One turning vector, and how many ticks it has turned
The counts run from 0 to 241.
[149 131 144 136 134 148 199 132 136 123 100 144 149 117 118  97 129 135
 105 115 148 158 105 137 144  64 137 115  74 156  79 117 102  97 150 102
 123  92 124 122 131  96 188 164 144 120  83 107 161 132 117  83 152  88
 113 117 145 121  81 150 147 109 149 113  98  99 174 100 138 146 181 127
 106 132 110 127 161 150] : 222
[146 116 150 124 131 112 200 124 158 111  73 160 129 153  88 106 143 108
 137  98 117 190  94 123  93 113 139 109 109 133 119  76  93 119 151 155
 119 101  78 168 106 128 150 163 172 102 116 113 167 124 134 158 112 115
 103 131 113 180 103 124 100 128 133 158 112 103 119  99 145 110 105 125
 117 110 104 141 179 142] : 206
[108  96 133 104 125 182 137  93 111 108 155 119 132 143  92 104 154 129
 115 157  77 178 149 128 131  86 121 117 105 159 121 125 118 135 136 149
 116 118 117 149 129 119 104 106 180 147 136  88 139  55 132 180 113 148
 167 143 112 150 129 119  98 146 164 112 133 155 123 114 111  86  54 108
 118 128 117  67 165 150] : 241
[156 100 141 136 116 152 119 129 138 159 172  95 154 127 126 110 147 135
 121 143 100 110 102 169  81 102 141 104  49 117  73 101 124 139 115 150
 129 150 140  80 151 136 148 135 151 131 104  72 183 117  98 110 144 111
 135 138 122 109  98 157 179 135 155 122 104 114 108  72 151  97 127 114
 117  98  99 118 120 155] : 74
[156 123 119 113 103 107 172 108  91  90 115 103 152 164 141 133 119 154
 114 129 117 151 103 121 113 130 148 160 112  75 101 158 119 146 134 156
 131 114 153 173 148 163 104 185 140 130 152 121 140 157 159  97 123  84
 142 131 131 157  62 114 106 106 118 130 152 153 131  81 116 117  98 190
 154  91 100 154 107 109] : 104
[161 128 160 159 105 121 145  69 140 100 135 128 147 156  75 141 112 126
 122 152 101 167 132 142 187  95 150 123  92 166 124 118 123 119 162 158
 158 116 155 149 115  95 149 144 180 158 136 129 176 106 171 148  75 132
 134 142 136 125 141 145  67 144 136 157 148 123 159 128 103 103 130 126
 111 150 139  67 111 133] : 55
[122 116 135 135  74 108 165 115 188  87  70 138 124 135 105  99 130 154
 131 118 124 182 107 147 122 122 153 159 144  94  99 131 154 110 162 165
 113  89 158 148 144 137 149 177 183  82 148 149 151 143 146 134  88 116
 168 140 156 126 119 144  94 157 124 169 144 128 110  98 120 114  98 136
 117 109 101 131 124  90] : 211
[103  74  96 102 139 147 114 117 127  58 116 169 127 119 148 105 167 120
 118 117 134 156 176 138 142  92 147 178  95 116  93  86 152 127 133 132
 133 108 161 106 124  77 114  93 159 132 127 113 121  70 123 182 139 132
 172 126 145 143 161 131  87 167 146  91 126  84 126 100 120  91 107 114
 113 140 135 106 135 112] : 118
[149 100 136 117 112 149 105 121 114 131 174 104 153 135 123 109 158 106
 118 173  65 113 132 154  96  91 136 111  54 146  95 104 138 135 115 159
 147 174 140  88 163 114 116 116 134 148 121  64 148  89 116 135 170 148
 145 154 135 121 104 136 146 129 169 104 114 131 100  71 140 106 108 120
 103 105  96 114 132 174] : 75
[151 170 137 131 144 167 171 132 104 117 129  86 124 136 137 130 126 139
 104 135 110 167 125  87 157  76 110 101  84 147 119 164 117 143 174 130
 162  90 170 134 152  98 125 152 159 151 143  80 151 104 160 125 138 103
 113 131 145 151  82 138  80  67 122 131 145 142 149 140  84 115 103 168
 169 148 134 109 101 141] : 162
[124 142 115 131  76 129 130  91 171  59  84 144 136 138 130 106 166 111
  94 132  97 199 170 106 159 105 125 164 133 155 151 112 140  87 159 146
 152 119 141 122 130  90 114 178 156  88 138 125 121  94 140 143 162 134
 123 111 123 153 117 135  61 107 121 121 137 119  66 124 129 111 131 109
 164 106 145 137 140 121] : 82
[139 152 108  99 124 151 155 126 112 101  95 159 138 142 137 111 162 107
  90 125  93 182 143  79 136  77 124 133 115 160 155 140 127 124 143 139
 162 118 104 140 136  88  97 148 131 110 138  79 130  66 137 162 208 104
 133 110 134 182  85 127  68  75 124  98 103 136 115 127 121 111 113 138
 156 125 161 149 157 147] : 7
[150 117  92 121 133 128 144 123 110  73 183 153 142 110 169 138  94 159
 140 142 109  58 134 140 110 122 129 127  84  88  38 131 182 162 108 124
 131 130 196  89 165 123  88 132 114 122 124 142 124 119 151  98 167 136
 135 157 175 142 145 131 130 102 109 102 149  82 112 157 135 139 101 154
 149 108  76 133 110 133] : 32
[119 158 119 107  84 144 156 107 141  85  88 135 109 123 170 157 143 143
 103 129 133 149 161 112 185 110 103 149 146 133 131 156 130 100 129 128
 174 126 136 137 116  95 142 190 101  81 143 137 138  93 164  89 147  89
 110 133 147 137 107 140  75  72 100 126 135 102 113 143 116 125 118 137
 164 113 135 136 110 112] : 157
[ 87 132 123 117 139 161 162 157 143 127 143 149 152 117 130  93 127 124
 131 125 101 153  93 154  56 135 127  76  95 151  88 110 162 130  85 141
  89 131  94 138 149 127 116 108 161  76  97 103 157 109 121 136 157 147
 136 132  99 170 114 114 179 106 135 123 121 104  63 133 177 109  78 107
 111 110  90 122 169 124] : 170
[143 105 161 131 108 135 181  94 115 109 111  85 146 159 107 110 159 135
 117 142 131 193 111 144 156  88 143 137  85 137 117  90  76 101 178 127
 110 134 126 131 106 139 187 181 130 148 114 121 158 126 144  83 117 107
 119 130 123 113  94 142 137 136 167 144 107 120 156  63 110 141 132 118
 144 118  98 109 157 142] : 147
[116 111  97  87 104 176 122 106 117  87 141 161 104 111 172 133 173 141
 123 115 110  95 195 124 155 100  89 141 120 144  84 124 160 105  98 135
 155 153 109 106 107  99  97 129 106  98 136 132 129  39 149 118 172 135
 142 148 169 133 156 122 110  89 130 106 143  74 107 135 136 111  76  99
 126 122 104 145 147 127] : 155
[121  72  92  89 141 144 128 132  98 110 137 143 131 146 138 115 162 114
 125 143 125 142 130 137  94 124 153 142  88 109 107  98 130 151 112 145
 144 148 119 132 128 113  88 101 103 146 136  67 151  64 131 179 156 119
 153 134 131 173 116 121 140 157 135  87 101 110 114  58 151  88  75 123
 116 113 142 106 135 114] : 43
[126 135 149 146  91 139 168 111 147 119 163 132 138 126 126 154 129 144
 145 140 142 120 120 170 156 135 148 100  90 143  56 105 152 119 144  96
 125 125 150  94 117 129 150 140 107 118  80 153 181 115 171  49 127 137
 116 153 132 118 163 147 158 118 137 130 133  84 152 162 152 153 115 112
 127 123  78  99 146 126] : 218
[110 124 115 132  93 121 140 125 158 105 150 131 120 116 117  99 138 148
 158 120 118 103 131 162 111 127 133 145 108  82  37  99 187 133 146 144
 105 102 170  97 154 129 119 117 148 115 131 146 148 118 148 132 104 154
 174 166 166 123 166 140 126 152 147 150 150 106 109 129 124 114  69 106
 123  96  64 139 122 100] : 213
[130  52 136 130 118 123 145  97  96  98 193 104 133 127 144 145 129 159
 146 141 104  95 133 157 121 107 140 148  87 101  42 100 114 150 120 141
 101 145 171 107 113 161 117 141 156 137 110 126 133 115 151 100  97 130
 126 168 134  97 142 119 143 144 148 135 148 122 129 116 125 118  81 120
 145 123  45  98 147 146] : 181
[144  86 160 122  99 145 156  96 132 129 144 100 136 148 118 132 170 147
 126 127 135 161 120 172 139 100 164 140  77 138  73  78  77 109 154 136
 112 143 106 100 109 166 176 154 137 114  88 106 178 111 118  84 106  97
 120 141 110  90 124 146 168 147 166 138 101 103 149  68 142 110 132  89
 127 100  94 116 160 130] : 148
[160 173 119 124 157 159 140 127 102 106 172 108 124 135 135 129 133 138
 124 135 102 136 161 106 156  90 126 109  82 155  97 140 160 154 141 131
 175 110 178 103 155  85  93 125 146 146 120  89 155  84 152 127 151 108
 131 141 148 152 122 145  64  71 131 118 140 122 135 167 103 103 118 172
 167 157 145 112  91 135] : 161
[139 101  85 123 152 124 149 105  68 108 149 145 157 164 134 102 154 136
 131 108  90 122 133 125 109 119 145 158  78 106  84 138 170 163 114 156
 139 111 155 147 149 142  51 119 148 127 140 117 158 122 143 133 151  95
 197 136 147 170 103  93  94 100 123 106 124 131 112 129 147 109  84 180
 120 125 109 146 116 129] : 102
[160 161 139 134  90 126 159 106 123 123 119  72 169 157 115 124 143 131
 100 159 107 160  96 142 135 105 154 127  74 136 129 139 100 114 144 133
 155 133 157 137 152 125 163 189 128 143 126  88 177 140 129  66 133  85
 135 113 127 129  62 143 124 115 139 122 104 139 135  63 128 131 155 159
 155 103 131 133  93 128] : 72
[121 123 134 118 105 149 158  93 101  93 136  89 104 142 135 138 156 158
 122 127 120 190 169 114 194 103 116 158 125 129 119 136 113 129 168 130
 155 108 174 129 126 110 120 162 150 139 142 117 130  83 161 129  86 113
 146 152 134 129 138 139  48 112 136 134 156 153 143 122  66 121  67 134
 169 138 141  83 107 122] : 87
[151  89 121 118  99 125 149  83 108  58 158 154 151 155 111 142 147  93
 109 172 113 180 159 129 161 110 164 139  94 144 136  76 106 136 133 123
 133 167 123 120  84 104  93 126 102 158  99 106 131  72 139 143 169 153
  90 135 108 174 128 131 108 148 135  86 107 122 129 114 140 117 120  98
 150 115 123  80 197 150] : 113
[112 118 143 111 135 185 143 136 109 156 201  77 141 128 127 163 121 142
 134 141 120 129  92 136 100 114 119  70  85 135  72 139 118 169 110 149
 123 126 120 120 131 148 111 110 139 129 109  55 182  69 138 128 128 103
 132 157 108 141 106 139 150 106 138 129 122 131 133 129 134  87  65 130
 120 128 121  78 113 125] : 165
[126 149 119 128  82 129 170  96 102  58 121 137 110 130 121 113 133 153
 138 170  85 130 153 134 189 118 118 126 125 110  93 149 146  99 177 116
 130 124 183 156 118 115 131 153 120 147 152 166 122 126 182  86 142 172
 168 174 173 144 139 125  97 132 143 136 170 136 148 118  98 156  74 127
 128 107  72 109 148 146] : 215
[ 90 135 149 129 132 181 145 110 164 140 180  97 119  99 152 151 103 163
 118 139 138 136 135 161 119 102 127 104  86 142  61 120 152 148 123 133
  92 108 175  90 144 120 152 117 179 107 112 103 155  86 148  98  72 113
 125 157 126 101 159 164 143 123 131 129 159 104 125 150 129  95  80 107
 132 136 113  69 104 110] : 90
[149 150 137 130 105 149 121 112 120 131 206  64 139 166 132 149 175 110
 140 146  99 153 150 125 133 149 144  99  94 155 123  94 127 152 126 138
 164 150 153  88 111 131  96 143 110 154 100  89 179  73 170 131 132 117
 112 155  97 152 150 136  95  95 131 140 131 123  75 154 121 107  87 122
 184 120 128 110 126 128] : 235
[134 106 125 124  91 123 140 116 126 122 178  96 159 146 141 157 109 148
 157 151 116 103  96 171  90 161 168 144  94  76  71 124 150 170 114 151
 131 167 183 108 160 175  94 146 122 118 119 117 171 129 142  97 123 112
 126 154 125 124 109 126 150 117 130 127 133 125  88 109 148 120  83 147
 161  93  76 128 111  97] : 106
[145 154 132 155  88 142 158  80 128 112 190 141 158 137 109 143 131 136
 134 151 115 109 144 160 179 109 163 104  69 164  77 117 157 126 134 107
 146 141 168  84 126  86 138 116 107 143  80 142 183 102 146  76 142 152
 137 154 145 128 171 132 135 127 151 119 119  98 146 169 151 140 138 116
 118 136 106  85 139 127] : 219
[103 128 134 108 121 171 132 107 108 126 196  93 146 143 105 157 120 134
 114 174  98 139 118 127 136 115 131  85  89 164 116 168 134 165 112 155
 137 157 124 147 156 111 104  86 140 139 127  72 177  69 133 141 133 121
 164 149 114 149 105 115 128 118 144 105 128 162 133 130 130  94  76 133
 108 130 140  60 112 133] : 166
[108  90 146 127 145 174 147 123 126 133 176 102 131 143 108 100 153 124
 136 136  88 179 130 132  99  86 131 102  78 151  86  90 117 149 138 158
 117 122 120 110 121 128 118  95 181 142 111  77 146  67 131 174 125 138
 133 156  99 129 140 130 127 135 168 140 123 134 112 125 122  83  68 103
 124 131  94  84 170 145] : 240
[132 102 118 117  97 108 167  86 130  69 102 149 159 158 110 146 138  93
  95 162 139 205 143 122 173 107 174 159 111 142 151  99  94 118 157 122
 120 142 122 154 100  97 124 153 114 131 108 119 125  90 132 145 142 133
 108 125  98 156 100 138  98 141 138  99 100 120 136  92 136 123 135 108
 150 127 141  83 186 131] : 114
[154 121 171 156 118 112 171  92 170 112 111 138 139 128  80 135  98 135
 121 144 115 186 109 141 162  96 138 110 100 155 110 121 103 118 168 158
 122  83 149 154 131 115 180 162 192 120 142 135 168 128 147 133  82 120
 111 145 146 116 117 163  74 143 132 162 120 124 162 123 110 111 138 133
 101 139 118  82 131 149] : 56
